128 stands for zero in the data rows.
Here are some points, each followed by its number:
[150 153  89 123 175 110  99 126 175 149 166 110 133 106] 0
[151 124 144 131 107 128 156  75  77 146 154 131 137 152] 1
[115  89 166 143 150 149 124 129 146 130 128 139  92 165] 2
[176 148 166 126 188 147 168  79 117 125 147 162  95 144] 3
[111 141  91 124  87 152 120  99  83 121 107 135 137 137] 4
[166 150 171 112 130 135 132 157 124 115 137 157 125 160] 5
[106 103 143 103 128 134 133 160 157 123 118 150 124 134] 6
[131 110 124  78 117 102 190 139  79 138 143  96 134 137] 7
[114 136  97 120  89 155 129  91  80 123 110 136 148 140] 8
[111  97 144 110 134 129 136 164 151 120 118 143 127 135] 9
[108  84 175 141 145 150 120 123 157 129 126 140  89 176] 10
[148 148 123 145 135 162  86  65 126  93 133 113 163 116] 11
[110  96 172 139 139 146 125 120 154 127 120 135 101 175] 12
[129 143 113 133 103 123 124 150 122 131 111 134 190 104] 13
[150 152  88 121 166 112 103 125 163 142 161 103 135 113] 14
[118 100 147 105 125 128 125 165 147 116 125 138 130 141] 15
[137 143 152 153 132 111 162  83 124 135 103 162 129 105] 16
[134 141 116 133  99 115 119 152 124 129 116 131 188 104] 17
[126 176 139 135 123 128 113 126 166 149 146 130  89 149] 18
[106 135 107 122  79 144 129  98  88 125 106 136 141 143] 19
[118 132 109 127  89 117 124 160 126 137 112 139 190 104] 20
New points follow, each followed by the numbers of its five nearest points above, nearest first.
[140 146 126 127 121  99 124 118 125 148 154  66 148 149] 14 1 18 17 0
[116 108 124 134 114  95 106 109 153 150 127 111 137 154] 15 9 12 6 18
[150 157 111 152 137 161  77  58 120  94 130 104 169 106] 11 8 4 14 19
[119 139 113 109 116 100 110 136 144 114 117 106 103 136] 15 18 6 9 14
[118 196 148 138 141 156 150 127 118 111  91 109  99 128] 18 16 5 4 19
[148 143 127 142 146 158  90  62 136  90 141 104 155 102] 11 14 0 8 4
[119 127 141 117  99 147 161 139 112 135 144 167 118 101] 6 9 15 16 19
[121 134 127 136  87 119 111 130 127 110 155 107 105  66] 17 13 20 15 18
[153  96 109 198 151 108 128 155  60 132 100 136  88 118] 16 2 9 4 1
[103 124  84 141 158 157 164 122 104 158  88 132 192 125] 13 8 20 17 4
[115 152  98  95 101 101 144 134 137 134 144 133  94  80] 18 6 14 9 15
[133 111 132 138 135  98 173 150 123 186 158 147 115 120] 9 7 6 15 16
